In the data rows, the value 128 means zero.
Some points, one per row:
[141, 140, 115, 161, 149, 175, 110, 089]
[076, 078, 110, 124, 112, 079, 166, 170]
[092, 115, 155, 107, 156, 084, 160, 175]
[095, 143, 096, 163, 166, 130, 172, 156]
[149, 109, 126, 135, 078, 096, 147, 144]
[100, 173, 150, 138, 100, 113, 087, 136]
[132, 110, 083, 172, 127, 180, 158, 109]
[073, 087, 120, 180, 110, 121, 178, 153]
[107, 127, 136, 129, 120, 149, 138, 095]
[113, 101, 173, 093, 083, 116, 073, 146]
[127, 163, 081, 173, 173, 181, 156, 101]
[175, 120, 146, 104, 130, 155, 113, 143]
Then 20 other points, each followed by its number:
[121, 086, 104, 152, 116, 152, 164, 096] 0
[090, 090, 101, 149, 095, 147, 169, 149] 1
[153, 118, 107, 143, 129, 106, 149, 104] 2
[101, 150, 143, 096, 175, 098, 130, 166] 3
[178, 095, 160, 112, 181, 120, 078, 127] 4
[126, 129, 140, 118, 144, 101, 101, 073] 5
[079, 130, 175, 110, 155, 126, 089, 173] 6
[109, 124, 129, 170, 093, 090, 153, 181] 7
[084, 073, 118, 155, 153, 107, 177, 177] 8
[118, 141, 106, 167, 150, 161, 146, 155] 9
[078, 076, 147, 136, 161, 086, 155, 164] 10
[124, 104, 073, 160, 180, 169, 129, 090] 11
[180, 136, 079, 075, 140, 138, 144, 120] 12
[150, 084, 086, 140, 123, 173, 152, 083] 13
[177, 146, 181, 086, 147, 083, 098, 079] 14
[173, 161, 109, 081, 172, 143, 112, 086] 15
[143, 096, 130, 120, 113, 164, 133, 100] 16
[120, 123, 166, 089, 076, 095, 136, 183] 17
[181, 177, 124, 095, 133, 127, 093, 133] 18
[152, 116, 090, 133, 160, 163, 143, 147] 19
Which of these numbered points is nearest to each point below, ignoring the direction in which the first points spread most? Its number follows each.
[075, 113, 144, 130, 136, 129, 103, 123] > 6
[110, 075, 103, 158, 089, 177, 181, 084] > 0
[183, 081, 167, 101, 163, 132, 107, 121] > 4
[161, 156, 170, 100, 135, 104, 096, 093] > 14
[155, 167, 156, 092, 132, 115, 104, 126] > 18
[169, 093, 092, 109, 141, 133, 141, 152] > 19
[138, 172, 149, 090, 177, 135, 076, 130] > 15
[147, 135, 163, 115, 164, 136, 109, 112] > 4
[086, 083, 098, 144, 075, 167, 183, 141] > 1
[163, 092, 095, 141, 146, 158, 083, 087] > 11
